In the data rows, 128 means zero.
Every row has a hidden score. In each pair, how much higher is the second row's than the first's? 8 means about the same, 16 much higher and 0 much lower.
[182  70 137 142 101 124  68 102]
[144 120 171 116 102  90 106 116]: 14
[ 74 131  89 124 174 161 160 172]
[141  94 137 133 127 132 129 128]: 8
[ 82 166  75  81 145  72 118 138]
[129 126  91  58 167  91 154 101]: 14
[ 96 171  84 100 137  91 104 137]
[144 138 133 140 122 133 112  97]: 11
[151 145 121 153 119 145 110 105]
[ 95 190 101 128 165 137 143 133]: 11
[111 149 117 108 151 108 148 146]
[130 135 136 163  98 134 106 108]: 5
[174 115 144 133 100 106  55 115]
[159  83 191 158 117 135 134 117]: 16
[ 91 176  93 127 152 162 150 163]
[ 82 193  78  78 163 110 141 159]: 9
[171 114 121 128  85 126  76 139]
[166  63 136 133 116 127  86 112]: 11
[104 149 125 126 113 128 114 103]
[120 104 133 165 114 129 127 107]: 10
[101 174 109 118 153 110 151 133]
[146 117 150 164  99 152 112 115]: 1
[113 107  96 148 157 183 185 152]
[166 101 149 134  94  95  93 112]: 1
[136 125 112 121 106 118  95 106]
[133 106 184 138  81 153 163 122]: 14
[ 65 157  87  93 180 144 184 188]
[ 84 170  84 117 186 145 187 178]: 11
[116 153 117 164 143 162 137 142]
[106 198 115  82 157  91 124 132]: 9
[114 139  81 165 108 179 124 142]
[107 184  97  71 166  76 135 121]: 15
[ 99 112  96 168 110 175 162 165]
[101 150  88  77 126  82 116 107]: 10
[164  79 142 143 104 140  83 124]
[168  89 159 129  80  93  84 118]: 11
[ 78 146  92  64 182 119 183 203]
[113 117 156  90 146  86 133 111]: 11
[155  96 156 121  97  69 104 100]
[ 92 205  98  61 161  87 131 127]: 10
[ 83 142  82 112 193 140 183 183]
[176 110 158 121  82  95  92 112]: 2
[111 136  66 139 159 195 159 158]
[159  79 165 131  98 102 105 102]: 7
[151 139 128 150 121 134  92  99]
[137  79 132 137 119 133 108 139]: 4
[120 105 150 134 174 133 177 136]
[109 119 142 183 162 137 172 110]: 12
[ 70 162  90  77 194 115 194 156]
[119 139 144 175 123 148 146 114]: 5
[162 112 110 138  98 120  65 109]
[119 111 125 190 127 192 165 153]: 16
[130 138 120 156  93 133 125  96]
[ 76 171  84  90 143  93 119 137]: 4
[145 106 138 167 113 152 140 112]
[110 142 110 161 138 158 163 133]: 10
[ 98 189 101  83 169 129 133 151]
[116 169  74  77 207 130 165 166]: 11
[ 95 119  90  70 169  92 152 126]
[ 74 161  82  82 206 141 188 194]: 6
[ 97 138  96 139 169 153 178 173]
[167  91 124 156  78 114  81 131]: 0
[150 107 189 122 110  92 134 106]
[168  89 141 146  99 138  82  88]: 1
[139 152 149 162 132 113 111 119]
[ 84 142  94  56 199  84 172 195]: 7
[120 138 124 123  96 117 134  76]
[128 114 168 157 145 123 120 108]: 2
[149 120 173 129  80  95  84 116]
[ 99 167  96 107 141 116 130 159]: 11
[ 99 167  91  71 177 133 166 148]
[116 137 129 150 122 144 143 138]: 6
[170 113 158 176 112 168 122 105]
[ 97 129  87 162 153 192 159 154]: 8
[159  97 176 156 112 142 146 117]
[ 93 171  93 109 147 138 129 158]: 3
[162  67 161 141  82  82  77  72]
[111 176 102 159 149 179 140 154]: 9
[156 138 139 150 111 111 100 121]
[124 103 167 143 122 157 151 104]: 13
[118 129 104 130 125 123  89 125]
[152  96 145 165 108 175 146 115]: 15
[140 110 145 154 112 115 111 107]
[112 106 103 100 146  99 141 148]: 8
[165  57 165 123  73  88  85  95]
[109 101 151 135 167 127 161 168]: 12
[147 121 141 119  93 104 102  94]
[167  75 161 152  79 101 118  91]: 10
[134 151 109 106 149 130 159 120]
[158 109 160 118 104  89 102  97]: 2
[165  93 157 144  93 120  85 110]
[159  98 163 139 113 145 129 106]: 14
[106 154 109 118 125 141 128 142]
[ 92 154 100 157 118 187 125 145]: 6
[151 123 120 128 127 150  88  83]
[ 83 187 106  72 159  82 152 148]: 15
[143 152 132 149 116 147 116  85]
[154  90 167 153  97 159 119 109]: 3
[165 119 139 140 126 182 145  91]
[158  90 152 139  89 151 122  95]: 4
[112 121 154  92 115  63 129  92]
[ 77 114  89  83 166  94 156 148]: 5
[158 116 150  90  97  43  97 115]
[150  86 166 142  88 103  91  99]: 6
[169  99 163 142 120 136 131  91]
[174  98 135 149 104 102  96  77]: 6
[106 103 151  99 124  93 146 118]
[110 139  86 159 158 206 173 162]: 6
[107 153  99 168 135 190 126 148]
[138 129 150 146 107 145 107 118]: 8
[151  98 192 151 139 146 148 124]
[181  85 130 128  87  91  60 106]: 0
[ 85 140 107  49 200 117 174 207]
[133 142 128 143 113 162 141 110]: 14
[169 105 149 124  74  67  89  89]
[135 155 156 178 114 158 132 107]: 12
[ 93 171 104 126 151 150 149 146]
[136 130 134 137  88 131 135 102]: 10
[ 88 209  88 112 171 131 137 133]
[162  81 199 124  86 106 105 102]: 2
[128 155 159 181 108 149 138  97]
[155 148 154 167 106 136 106  99]: 3
[190  95 151 102  85  71  85  85]
[ 84 140  90 132 168 177 179 159]: 13
[158  90 183 152 106 157 138 120]
[ 93 169  89 167 145 185 122 172]: 3
[105 145 110 145 145 129 153 124]
[135 108 140 129 119 126 105 114]: 0
[126 100 135 184  99 180 172 109]
[129 142 159 149 106 146 130 110]: 3
[ 86 126  93 156 162 176 186 170]
[146 140 137 150 110 169 136 111]: 7
[175 115 165 118  84  69  98 115]
[135 110 134 138 123 140 104 139]: 4
[ 89 166  67  95 183 132 173 183]
[132 129 121 114 122 138 148 108]: 10
[124  98 128 123 115 108 103 132]
[114 135 100 167 122 139 121 152]: 10
[161  90 161 168  94 143 122  98]
[100 142 113 167 133 137 138 152]: 7
[101 163 145  99 134 126 131 157]
[188  74 113 136 106 116  84 118]: 5
[ 97 150  91  95 191 129 182 183]
[ 95 122 158 120 153 140 166 147]: 8
[166  86 144 137  74  91  98 105]
[146 111 112 113 106 126  77 127]: 1
[ 74 213  62  89 153 139 125 175]
[114 106 141 135 112 123 162 108]: 16
[160  81 116 147 113 154  77 145]
[134 125 174 160 129 130 137 104]: 16
[165 111 154 150  82 108 110 121]
[138 112 195 140 103 129 135 126]: 9
[152 108 150 162 107 167 121 106]
[125 130 114 106 127  95  91 111]: 6
[146 115 148 172 106 173 180 130]
[173 127 132 144  93  98  69 115]: 0
[146 129 170 165 139 133 117 129]
[158 142 121 144  92 128  83  77]: 9
[151 134 138 139  85 131 122 102]
[155 121 134 128 117 144  96 113]: 1
[159  93 135 143  80 114  97 102]
[ 63 179  82  86 205 145 168 164]: 12
[160  84 197 138  93  61 107  74]
[156 156 159 168 116 157 127 127]: 5
[151 112 157 114  95  75  95  95]
[177  88 124 130  69  97  91  97]: 7
[115 154 149 102 151 126 158 141]
[155 102 152 171 125 171 178 130]: 11
[169 103 171 120  81  95 108 131]
[147  94 165 115  94  99 120  98]: 13
[161 108 155 166  94 138 106  81]
[148  93 124 156 117 149 109 109]: 5
[177  72 123 141  98  93  83  98]
[ 85 149  81 121 158 155 180 174]: 14
[126 125 129 144 109 133 133 106]
[135 132 109 117 125 110 101 131]: 1
[ 95 131 111  96 196 150 174 191]
[162  89 143 154 104 109  81 108]: 5
[130 139 146 136 105 156 141 118]
[152 104 187 136 153 112 163 143]: 10
[ 85 162  84 101 188 146 197 182]
[154  96 190 150 110 135 116 112]: 1
[ 73 164  77  95 180 140 175 175]
[ 84 218  69 108 133 150 141 181]: 4
[ 74 143  97 112 178 151 176 167]
[ 85 155  83 115 186 146 183 187]: 8
[112 177 100 168 161 173 147 145]
[ 87 145  85 138 160 175 161 172]: 5
[149 117 173 172  79 166 104 121]
[159 116 150 151 128 153 137 103]: 15
[ 96 129  70 158 162 209 171 174]
[176 110 139 119 108  83  54  97]: 1
[165 105 175 111 101  59 116  89]
[153 121 132 128 112 148  91 101]: 0
[121 122 120 117 105 123  89 104]
[165 100 126 128  92  88  74  97]: 8
[134 124 116 151 106 154  79 118]
[182  98 131 124  63 106  72 101]: 9
[173  89 134 149 109 131  86 111]
[101  98 144 133 138 148 177 159]: 15
[127 163 125 188 149 166 130 124]
[ 84 170 112 124 151 136 138 137]: 7
[187 103 124 137  83  61  66  84]
[140 115 116 118  96 100  88 101]: 7
